The rows below fall into families. The same turns and mirrors carry the whole set onto itself and the rows of a family onto each other. For each named row, which other rows are in its family? Write them in the order they are listed.
These 40 rows form 5 families of 8 rows each.
q_126: 18 -29 -12 -32 -4 31 -13 22 -1 -29 -13 26 9 39 -23 13 -9 -7 -14 -20 -6
 -8 44 23 -9 16
q_518: 9 -4 -5 10 -4 19 3 -16 -17 24 25 7 -9 -5 -8 -16 -6 -40 16 -49 -11 20 24
 -46 -11 28
q_44: 0 -33 -16 0 -21 -21 -6 -23 -3 -24 -11 22 29 13 18 -9 -21 -42 -25 -10 -11
 16 -47 1 11 6
q_937: 0 22 24 -12 25 30 6 16 -15 -1 26 -20 -14 1 5 13 25 44 4 13 2 -19 37 -10
 -33 2
q_623: -24 -22 0 2 -35 -14 17 7 -26 1 -15 24 -9 42 -11 15 10 11 46 10 -18 15 -3
 -17 -31 4
q_853: -20 32 22 23 10 -24 6 -30 1 26 20 -24 -3 -15 47 -25 -2 -2 10 17 3 1 -30
 -16 2 2
q_888: 13 -10 1 -10 2 24 22 -14 -31 19 28 -11 -4 -9 -24 -7 0 -45 1 -31 -15 20
 22 -49 -13 18
q_21: 4 -15 8 0 1 10 -8 -12 -29 24 36 -4 -15 -11 -27 -6 -7 -52 5 -43 -32 20 16
 -30 -6 22
q_230: 7 29 28 -11 22 16 5 7 -23 -8 27 -27 -32 13 -14 29 7 35 6 15 -2 -26 34 -3
 -25 2
q_579: 3 -6 -1 -11 4 22 21 -3 -30 17 38 6 -14 -20 -11 -1 3 -44 8 -26 -11 26 25
 -50 -8 14
q_943: -4 1 13 -15 3 -26 -12 12 4 -30 -10 -6 6 29 28 14 2 29 -27 44 7 -16 -10
 41 3 -18
q_216: 31 -32 -2 -36 -2 27 -17 15 7 -27 -12 11 3 39 -37 13 0 -18 -8 -16 10 6 33
 26 -2 -10
q_611: -34 -33 8 2 -33 -24 18 -18 -15 10 3 0 -1 40 -7 20 20 10 42 17 -8 23 0 -6
 -24 9
q_979: 32 13 3 -3 30 21 -17 -2 -7 -14 13 -18 13 -14 16 -30 -26 -15 -52 -22 27 6
 12 15 11 -11
q_529: -23 33 5 25 5 -24 25 -17 -18 17 18 -24 -5 -13 42 -17 -11 1 7 8 -16 -14
 -35 -23 -17 10
q_735: 33 23 3 -9 35 17 -9 -11 10 -12 23 -31 8 -19 16 -21 -18 -26 -45 -17 11
 -24 0 16 13 -3
q_912: 4 -2 9 -6 1 31 -3 -15 -26 33 28 5 -3 1 -14 -8 -3 -42 17 -47 -4 11 20 -45
 -9 26
q_311: -6 3 -4 -2 7 -24 -5 13 9 -33 -15 0 12 22 26 -1 -2 24 -19 56 9 -21 -16 42
 -6 -6
q_627: -33 -32 0 5 -37 -24 3 17 -21 -7 -5 22 -4 35 -15 17 12 18 39 12 -18 8 4
 -11 -33 12
q_890: -1 42 26 -8 28 4 3 10 -29 -5 33 -21 -15 15 -11 20 15 37 -4 16 0 -19 40
 -3 -14 -5
q_808: 25 -33 -18 -23 -10 19 -9 28 -13 -31 -5 24 6 38 -28 23 0 -9 -19 -21 -9 2
 43 13 -9 7
q_717: 34 29 7 -8 31 18 -23 4 -2 -8 15 -21 14 -14 12 -36 -34 -14 -45 -14 22 -5
 6 8 3 2
q_693: -7 10 5 -1 1 -22 -14 9 19 -30 -17 2 2 36 27 1 -7 25 0 24 7 -30 -26 51 -5
 -17
q_965: 34 30 4 -7 38 21 -10 -17 7 1 15 -20 3 -8 32 -21 -16 -31 -46 -15 13 -12 1
 11 24 2
q_315: 3 -41 -22 7 -25 -6 -7 -8 14 -1 -23 21 20 9 25 -27 -20 -53 -3 -17 -4 20
 -30 -1 3 17
q_963: -16 30 12 33 3 -24 5 -21 -19 20 10 -28 -19 -18 38 -16 -18 -4 -10 14 8 6
 -28 -26 -30 1
q_342: 6 33 18 -3 20 15 5 17 -8 10 21 -31 -33 14 -5 7 16 30 22 2 3 -14 53 -3
 -16 -3
q_741: 32 -26 7 -27 -13 38 -19 17 1 -32 5 18 11 33 -29 12 8 -12 -16 -21 12 9 33
 21 -4 -6
q_18: -2 -20 -13 3 -17 -25 -12 -14 0 0 -14 26 23 25 8 -20 -30 -66 -11 -5 -1 9
 -32 10 15 15
q_538: 3 -24 -13 11 -32 -29 -26 -19 -1 -1 -20 21 19 24 14 -23 -29 -49 -8 -6 -10
 19 -29 19 11 6
q_54: 0 -30 -25 0 -19 -15 1 -11 10 0 -19 15 29 14 17 -36 -15 -55 -5 -22 -5 16
 -39 5 8 0
q_451: 0 23 21 -11 32 22 17 16 -11 -7 31 -20 -19 2 6 18 27 35 1 0 6 -13 43 -22
 -19 4
q_591: 24 -30 -6 -36 -3 19 -5 16 5 -31 4 20 17 41 -26 13 13 -7 4 -22 -14 -4 37
 24 19 2
q_157: -29 26 -3 24 14 -40 12 -19 -14 27 8 -17 -7 -9 43 -16 -12 -2 12 19 -17 -9
 -24 -23 -8 15
q_248: 1 14 -7 -3 -3 -11 6 6 15 -32 -25 -2 12 37 42 3 2 38 -10 32 25 -20 -7 28
 -1 -19
q_212: -35 -28 -1 2 -28 -13 16 -1 -12 7 -3 29 -11 42 4 26 28 -7 44 21 -21 -5 0
 -10 -20 16
q_25: 0 5 7 7 0 -24 -25 1 19 -25 -24 -3 15 46 28 -4 -7 29 -15 21 9 -27 -15 49
 -1 -5
q_794: -28 -17 3 1 -29 -29 10 -3 -10 6 -1 17 -15 41 2 26 24 5 43 19 -33 1 2 -17
 -15 19
q_278: 39 29 -5 -4 31 18 -16 13 1 -22 8 -7 -4 -16 22 -25 -25 -20 -46 -24 1 -19
 6 3 15 -2
q_718: -16 30 18 24 8 -28 4 -19 -16 29 26 -17 -1 -13 34 -24 5 -10 10 25 9 -2
 -39 -28 -8 2

Which other rows belong to the same family as q_518? q_853, q_943, q_979, q_808, q_538, q_451, q_794
Which other rows belong to the same family as q_25? q_579, q_627, q_890, q_965, q_315, q_741, q_157
Which other rows belong to the same family as q_611? q_44, q_21, q_963, q_342, q_591, q_248, q_278

The rows below fall into families. The same turns and mirrors carry the whole set onto itself and the rows of a family onto each other. For each named row, which other rows are in its family? Write them in the order they are listed.
These 32 rows form 4 families of 8 rows each.
q_178: 13 33 9 51 4 17 2 5
q_565: 4 -9 -22 0 13 -27 34 -18
q_293: -8 -8 25 -18 -3 8 -14 33
q_699: 15 -23 -24 4 -19 1 36 -13
q_222: -9 -20 -20 -4 11 -21 36 10
q_576: 4 -29 -22 -4 -4 9 41 -4
q_273: 35 10 -13 52 14 0 -16 19
q_31: -13 -7 -13 0 12 -23 32 -6
q_422: -7 -10 21 -25 12 -2 -4 25
q_121: 4 -5 -29 5 31 28 -38 -20
q_820: 18 26 -3 56 -1 -5 -4 15
q_628: 14 22 0 48 17 36 -2 0
q_661: 10 10 -17 13 27 33 -32 -28
q_91: 23 26 5 44 32 17 -5 5
q_508: 12 13 -19 58 9 -8 -18 23
q_980: 8 -5 -39 16 16 -7 -47 -14
q_310: 2 -2 17 -27 -6 -13 -12 20
q_552: -4 -6 22 -24 9 -2 -11 30
q_602: 7 -15 -39 9 23 8 -47 -9
q_46: 8 -20 17 -16 -23 21 -14 32
q_410: 1 6 -23 11 25 29 -30 -35
q_190: -12 6 -22 20 19 23 -33 -27
q_750: 17 -16 -24 -2 -6 -13 33 -22
q_559: 29 -22 8 -18 -23 17 -3 23
q_944: -1 -8 -35 29 5 9 -46 -17
q_185: 25 -20 11 -20 -25 19 -12 20
q_142: 22 -7 18 -26 -25 14 -6 8
q_555: 17 -28 -21 0 -26 -2 26 -9
q_71: 11 -3 -36 21 17 -7 -52 -6
q_817: 19 12 -10 56 5 -4 -15 25
q_341: 12 25 9 46 20 31 0 7
q_515: -19 -8 -5 -11 10 -21 30 -9

Which other rows belong to the same family as q_565? q_178, q_293, q_121, q_820, q_602, q_46, q_750
Which other rows belong to the same family as q_222? q_576, q_273, q_91, q_310, q_190, q_944, q_142

